In the data rows, zero lies at 4.5, halfway between 4 and 5.
Here are some points, each followed by its number:
<5 3 3 4 5 6 8 5 4 6 5 5 4 5 5 5> 0
<7 3 4 3 4 5 3 4 6 5 3 3 4 4 5 5> 1
<4 9 7 7 5 5 6 5 4 1 2 5 5 2 2 3> 2
<8 4 6 6 6 4 3 6 5 4 2 1 4 3 4 3> 3
<7 6 4 2 5 4 8 3 4 4 4 5 3 4 2 3> 4
<3 2 2 5 5 6 9 5 4 7 5 6 4 6 6 6> 5
<5 6 5 4 4 4 4 4 4 4 5 4 5 4 4 4> 6
<5 3 2 2 5 5 7 4 4 6 3 4 4 7 7 6> 7
<4 2 2 3 4 5 6 4 4 6 5 5 4 6 7 7> 8
<6 3 1 3 4 6 8 3 4 5 3 5 4 6 6 6> 9
<7 4 5 6 5 4 1 5 5 4 3 2 4 4 5 5> 10
<9 6 5 6 5 5 4 5 4 3 0 1 3 4 4 4> 11
<4 3 5 7 6 6 4 6 6 5 5 4 4 3 3 3> 12
<3 2 3 4 4 5 3 4 6 7 7 4 5 5 6 6> 13
<5 4 0 1 4 7 9 2 4 5 2 7 3 7 5 7> 14
<4 2 2 4 4 5 5 4 5 7 6 5 4 5 6 6> 15
<3 3 3 5 5 4 7 4 4 6 7 6 5 4 3 4> 16
<4 2 4 4 5 4 4 5 5 6 5 3 5 5 7 6> 17
<5 4 5 7 5 4 3 5 4 6 3 3 6 4 4 4> 18
<3 4 3 5 4 4 3 4 5 5 6 4 5 7 6 7> 19
<3 2 3 2 5 5 6 6 4 7 7 5 5 5 5 5> 20
<0 9 9 4 5 4 4 6 4 0 2 5 5 3 2 3> 21
<5 3 4 4 4 4 4 5 4 5 4 3 5 5 6 5> 22
<3 9 9 6 3 3 0 4 4 1 5 5 4 1 1 2> 23
<0 9 7 3 3 5 4 4 4 1 7 9 5 4 2 3> 24
<6 3 3 3 5 4 3 5 5 5 4 2 4 5 7 6> 25
<7 6 5 4 6 3 6 5 3 4 4 4 4 3 2 2> 26
<4 3 1 2 4 4 6 3 5 7 5 5 4 6 6 6> 27
<0 9 8 6 3 4 2 4 4 0 6 9 6 3 2 4> 28
<1 5 5 5 4 5 3 5 5 4 7 7 6 5 4 4> 29
<5 2 5 5 5 3 0 6 5 7 6 2 5 5 8 6> 30
<5 2 2 4 5 4 4 5 4 7 4 3 4 6 7 6> 31
<5 3 2 2 4 5 6 4 5 6 5 4 4 5 5 5> 32
<3 2 1 2 4 6 9 4 4 6 5 6 4 7 6 6> 33
<7 3 2 3 4 5 5 3 5 5 4 5 4 6 6 6> 34
<0 8 8 5 3 4 3 4 4 2 5 7 4 4 3 3> 35
<3 3 5 4 4 4 4 4 5 6 9 6 5 4 3 3> 36
<8 7 6 6 5 5 4 5 4 2 1 3 4 4 3 3> 37
<7 3 4 5 5 4 2 5 5 6 3 2 4 4 6 5> 38
<5 2 3 6 5 4 3 5 5 7 4 3 5 5 7 6> 39
<4 4 6 5 4 4 0 5 5 5 8 4 5 4 4 3> 40
<8 6 5 4 6 5 6 5 4 3 2 4 4 5 3 3> 41
<5 2 4 5 4 5 3 5 5 6 6 3 4 5 7 5> 42
<5 4 5 5 4 4 1 5 4 6 5 4 5 4 4 4> 43
<4 2 1 1 5 6 9 4 4 6 5 6 4 7 6 6> 44
<3 5 3 4 4 5 6 4 5 5 6 5 4 5 5 5> 45
Which two points above are nearest to each new point by angle? Their numbers follow each, nearest first.
<4 2 2 2 4 5 5 4 5 6 6 5 4 6 7 7> 8 15
<6 6 6 9 6 3 2 5 4 6 3 2 7 3 2 2> 18 3
<9 4 4 5 5 5 6 5 4 4 1 2 3 4 5 5> 11 41
<8 5 3 5 6 6 9 5 4 3 2 4 3 5 4 3> 41 4
<4 2 3 5 4 5 3 4 5 7 6 4 5 5 6 6> 13 15
<6 3 4 4 4 5 4 5 5 6 5 3 4 5 6 5> 42 25
<6 3 3 3 5 4 3 5 5 6 3 2 4 5 7 6> 25 31
<5 3 3 4 5 5 9 4 5 6 4 4 4 5 5 5> 0 5
<3 4 5 4 4 3 3 4 4 5 7 5 5 4 4 4> 36 40
<4 6 7 7 6 5 5 5 4 2 3 5 5 3 2 3> 2 21
<5 6 6 7 5 5 5 5 5 3 4 4 5 3 3 3> 2 37
<7 6 9 8 4 3 0 5 3 3 5 3 4 2 2 1> 23 3
<4 2 5 4 4 2 0 4 6 7 6 2 5 4 7 6> 30 17
<2 6 9 6 5 4 0 6 5 2 5 4 5 3 3 3> 23 21
<5 3 4 7 4 5 6 5 4 6 6 6 5 5 4 4> 16 5
<6 3 4 5 4 4 3 4 5 6 4 3 4 4 5 5> 38 1
<5 4 5 6 5 5 3 5 6 5 5 4 4 4 4 3> 12 40
<9 5 5 5 6 6 6 6 4 3 0 1 3 3 4 4> 11 37
<5 2 6 6 4 2 0 6 6 8 7 1 5 3 6 5> 30 43
<3 3 4 4 4 3 4 4 4 6 8 6 5 4 3 3> 36 16
<6 3 3 3 5 4 6 5 4 6 2 3 4 6 7 5> 7 31
<4 5 4 5 4 4 4 4 5 4 6 6 5 5 4 5> 29 28
<3 4 4 3 4 4 5 4 5 5 8 7 5 4 3 3> 36 16
<1 8 3 4 4 3 6 4 4 4 3 6 5 7 5 7> 45 14
<6 2 2 3 5 4 5 5 4 6 3 3 4 6 7 6> 31 7
<0 9 8 3 3 5 7 4 3 0 6 9 5 4 1 3> 24 35
<3 2 1 2 4 4 6 3 5 7 5 5 4 6 6 7> 27 8
<7 5 4 4 5 5 5 4 5 4 2 3 3 5 4 5> 11 41
<9 5 9 9 7 5 0 7 6 3 0 0 3 2 4 3> 3 10
<6 2 4 7 5 4 2 5 5 6 4 2 5 5 7 6> 39 38
<4 4 7 6 4 4 0 5 4 5 7 4 6 3 3 2> 40 43
<4 2 2 5 4 5 5 4 5 7 6 5 4 6 6 6> 15 8
<1 5 5 5 4 4 3 5 4 3 7 6 6 5 4 5> 29 28
<6 7 8 6 5 3 2 4 5 4 5 3 4 2 2 2> 23 6
<8 4 5 6 5 3 3 5 4 5 2 2 4 3 4 3> 3 11
<4 2 4 6 4 4 2 5 5 7 4 2 5 5 8 7> 39 30
<6 4 2 4 4 5 7 3 5 5 2 4 4 5 6 6> 9 14
<2 5 5 4 4 4 2 5 5 4 6 6 6 4 4 4> 29 28
<5 2 2 1 5 4 7 5 4 6 4 4 4 6 7 6> 7 44
<5 4 4 3 5 4 3 5 5 4 5 4 5 6 6 5> 25 30
<8 2 4 5 7 4 1 6 8 8 1 0 5 4 4 3> 38 3
<5 2 5 6 4 3 0 6 6 7 7 2 5 4 6 5> 30 42
<8 7 7 7 5 4 2 5 4 2 2 3 5 3 3 3> 37 11
<2 5 4 4 4 4 3 4 5 4 6 5 6 6 6 6> 19 29
<5 2 5 5 4 2 1 4 5 7 5 2 5 5 7 6> 30 39
